One vector is turned by the same rotation once a tick. Each row is the vector after some number of ticks, and that number follows the row.
The counts run from 0 to 560.
[-16   0   0  10   0  18  24   6  -2 -26   6  11   1 -20  18   3  18 -20
  11 -12 -28 -15 -28   2  10   5   9   5 -11   3   4  -2  -8  11 -15]	17
[-14  10  -6  -7 -12  26  22  -6  -7 -13   3  21  -3 -15  22  18  -3  -9
  12  -4   6  -7 -12  -2 -11  12 -14  10  -6  -5   7 -10 -28   5 -22]	169
[ -5   2   3   0 -22  -7  17   7  -7 -35   7   3   2 -13  11  10  16   8
  10 -17 -34  -9  -5 -19  -6   5  18   7 -24   0   6   6  -5  10  -3]	220
[-14  11  -6  13 -10  16  26  14  -4 -21   5   7  -5 -15  16   6  25 -26
  23 -11 -27 -12  -6  -2   1   9   2   9 -11  11  -8  -3  -3  14  -4]	299
[-12  -5  12   8 -26   2  14  -3   6 -14 -13   5 -20  -9  18  11  13 -14
  13 -14  -2 -15   7   6  -8  10 -29  17 -17  20 -18  -3 -12  10  18]	559
[-51 -13 -12  -7  -7   6  -6   5  -2 -17  -1  11  -4  -9   6   7  -9  -5
   2   2 -18   2 -21  14 -19  16  -9  -5  -7  18  -4  -6 -21  -4 -11]	108
[-22  14  -7   6 -27  14  23   6  11 -11  10   8   2  -5  14  16   7 -10
  31 -10  -4  -7  13   0 -11  18  -7  24 -15   3   5 -14 -13  -7   5]	172
[ -2 -17  23   1 -17  22   8 -14 -12 -20 -15  -5 -28  -9   4  20  -9   7
  -5 -12  -4 -12 -21   4   7  17 -13  11 -10   4 -22   2 -12   7   2]	408
[-20  13   9   0 -17 -11   8  -1  10  -2  -5   3  -6  -3  13   7 -11 -22
   5  -1 -25  -8  -8   2 -19  19  -4  29  -4   7  20 -31 -19  11  -8]	113
[-24   0 -10  -8   4  22   7 -14   3 -43   1  13  -5  -8   8  17 -10   2
  -7 -11 -15   1 -23  -8  -6  17  18  -4  -3 -11   2 -18 -13  -7   0]	165
[ -8   5  14  -1 -19 -24   0  -8  11 -16 -16   9 -10 -13  15  12 -10  -9
  -5 -10 -21 -14  -7  -6 -19  11  -6  29  -5  -4  17 -25 -22   8  -2]	215
[ -7  -3  18  -4 -23  23  12 -11  -5 -26  -9   2 -24  -3   5  21  -2   4
   6 -13  -2  -5  -3  -4  -2  19 -15   7 -15  10 -33  -1  -5  10  18]	126
[-13 -17  11 -11 -19  12  20  -3 -12 -19  -2 -15 -24  17   0  19  -5  16
   2  -5  -5  -9  -2  -8 -13  26   3  18 -22  18 -15   7 -14   5  15]	1
[-17   8 -17  -7  -3  17  12  -7   2 -44   6   6  -4  -9  14  22   6   0
   5 -21 -25   3  -9 -12   3  19  11  -8 -15 -10   4 -11  -5  -2   1]	448
[-18 -12  10   4 -15  25   5  -4 -22 -19   1  -8 -20  -6   1  28 -11   3
   4  -6  -5  -1 -24  10  13  20 -17   7  -9  10 -17   6 -13   1 -15]	510
[-10 -15   1  10 -24  19  13   2 -12 -15   4 -17 -20   6   3  26 -11  15
   9  -8  -5  -6  -4   0   7  24  -4  21 -16  -3   4   8 -21 -12  -4]	101
[-13  -3  19  11 -30  10  11  -9  17 -12  -7  12  -8 -12  15  13  -3  -7
  16 -14   3 -16   3  10   3  16 -26  28 -14  -5  -5 -14 -13  -2  11]	557
[  5  -5   8   2 -24  -5   6  -6  -4  -4   3  -3 -24   2  17   9  -1 -11
  -7 -21 -33  -9 -21 -13 -17   6  -5  13  -8  10  21 -10 -28  12  -2]	341
[-17 -12  19  -9 -23  -5   1  -4   6  -7  -3 -16 -23  16   4   8 -12   3
   0  -5 -30  -4 -10  -3  -6  30   2  21 -24  12   0  -5  -6   8  15]	183
[-30  -2 -19 -17  -9   6  -8   5  -1 -15  -4   0 -20   5  16  19 -11   0
  -1   0 -26  11  -6   0 -11  35 -10  -2 -20  10  -3  -8 -12   1  -2]	389
[-30  -6  -7  -9  -3  24  12   0  -5 -19  -8 -12 -26  14   1  24  -8   2
   3   1  -4  -2   1   4  -8  34  -4  13 -16  18 -17  -6 -10  -2  12]	104
[-26  -9   9   0  -6 -11   6 -18  -1 -28  -8   5  -9 -10  -1  14 -12  -3
 -13 -14  -4 -15 -19  -1 -30  -1  -1  14   5   9  10 -19 -29  -2   0]	315
[  3  11  16   8 -25  11  22 -12   5 -28  -7  10 -12 -14  10  20   5  -6
   9 -20   1 -18   8 -12 -12   3  -7  23  -7  -1 -14 -16 -13   9  14]	376
[-10   0  20 -12 -19  10   2 -17   2 -13  -4  30  -8 -21  20   0  -8  -7
  -4  -6 -18  -7 -35  -6 -20   4  -4   4  -4  -2  -2 -11 -26  15 -10]	88
[-17  -8   0  21 -18  18  22  15   4 -19  11   4   1 -17  12   0  19  -6
  22 -10 -29 -12 -16   4  11  10  16  12 -14  -2  -3   7  -7  -3   1]	301
[-18 -13  -4  -7  -4  20   4  -2   0  -1 -15  -2 -34   5  22  10  -7 -11
  -6   3 -17  -5 -20  10  -2  33 -13  10 -13  11  -3  -6 -25   8  -1]	489
[-28 -25  -2  27  -1  24  14   6   4 -17  -1 -12 -17  -6  -2  11   0  -1
   6  -4 -13 -16 -18  14  10  18  13  21  -3   0  -1  -4 -17 -17   5]	485
[-20 -22  -5  21 -12  12  17   9 -15 -30   4  -6 -13 -11   1  16  14  10
   8 -14 -11 -20  -9  -2  -7  -2   9   9  -7  14 -12  18 -21  -8   4]	381
[-29  -6  -9 -19 -24   5  -4   1  14   0   5  11 -15   9  22   1  -5   0
   6  -2 -29   5  -9  -4 -22  23  -4   1 -22  11   6  -7 -19   0  11]	492
[-25  -4  -8  11  -8   0   0  -2   6 -12  -2  15  -8 -20  21   4   0 -23
  -1 -12 -25  -7 -28   8 -14   5 -13   2   2   5  18 -16 -27   0 -13]	520
[-10 -23  18   3 -15   3  13  -5 -15 -12 -11 -19 -26   9  -2  16 -11  13
  -8  -4  -8 -20 -15  -2  -7  18   1  25 -14  11   1   4 -22   1   2]	283
[-20 -14   3  10 -15  26   8   0   6  -5  -4 -10 -23   6   9  17 -11  -3
  10  -3  -8  -6  -6  11  13  38  -9  25 -15  -4  -2  -9 -15 -10   7]	204
[-11  27  -5  10 -16   5  15   9   5 -21   2   6  -4 -16  17  19   8 -27
  18 -14 -24  -3   3  -3   2  16  -9  18  -9   0   2 -23  -4  11  -8]	297
[ -2   7  19  -5 -15 -17  11 -12  -3 -24 -11  15  -2 -24  17  12   1 -13
   0 -15 -11 -20 -11  -3 -16   1 -16  19 -12   4  11 -12 -18  17 -17]	499
[-24   1 -14   5   3   1   6  -7  -7 -25 -10   7 -10 -19   9  20  -7 -17
 -12  -9  -7 -11 -18   2 -19   7  -6   8   7   7  12 -22 -29  -2 -18]	418
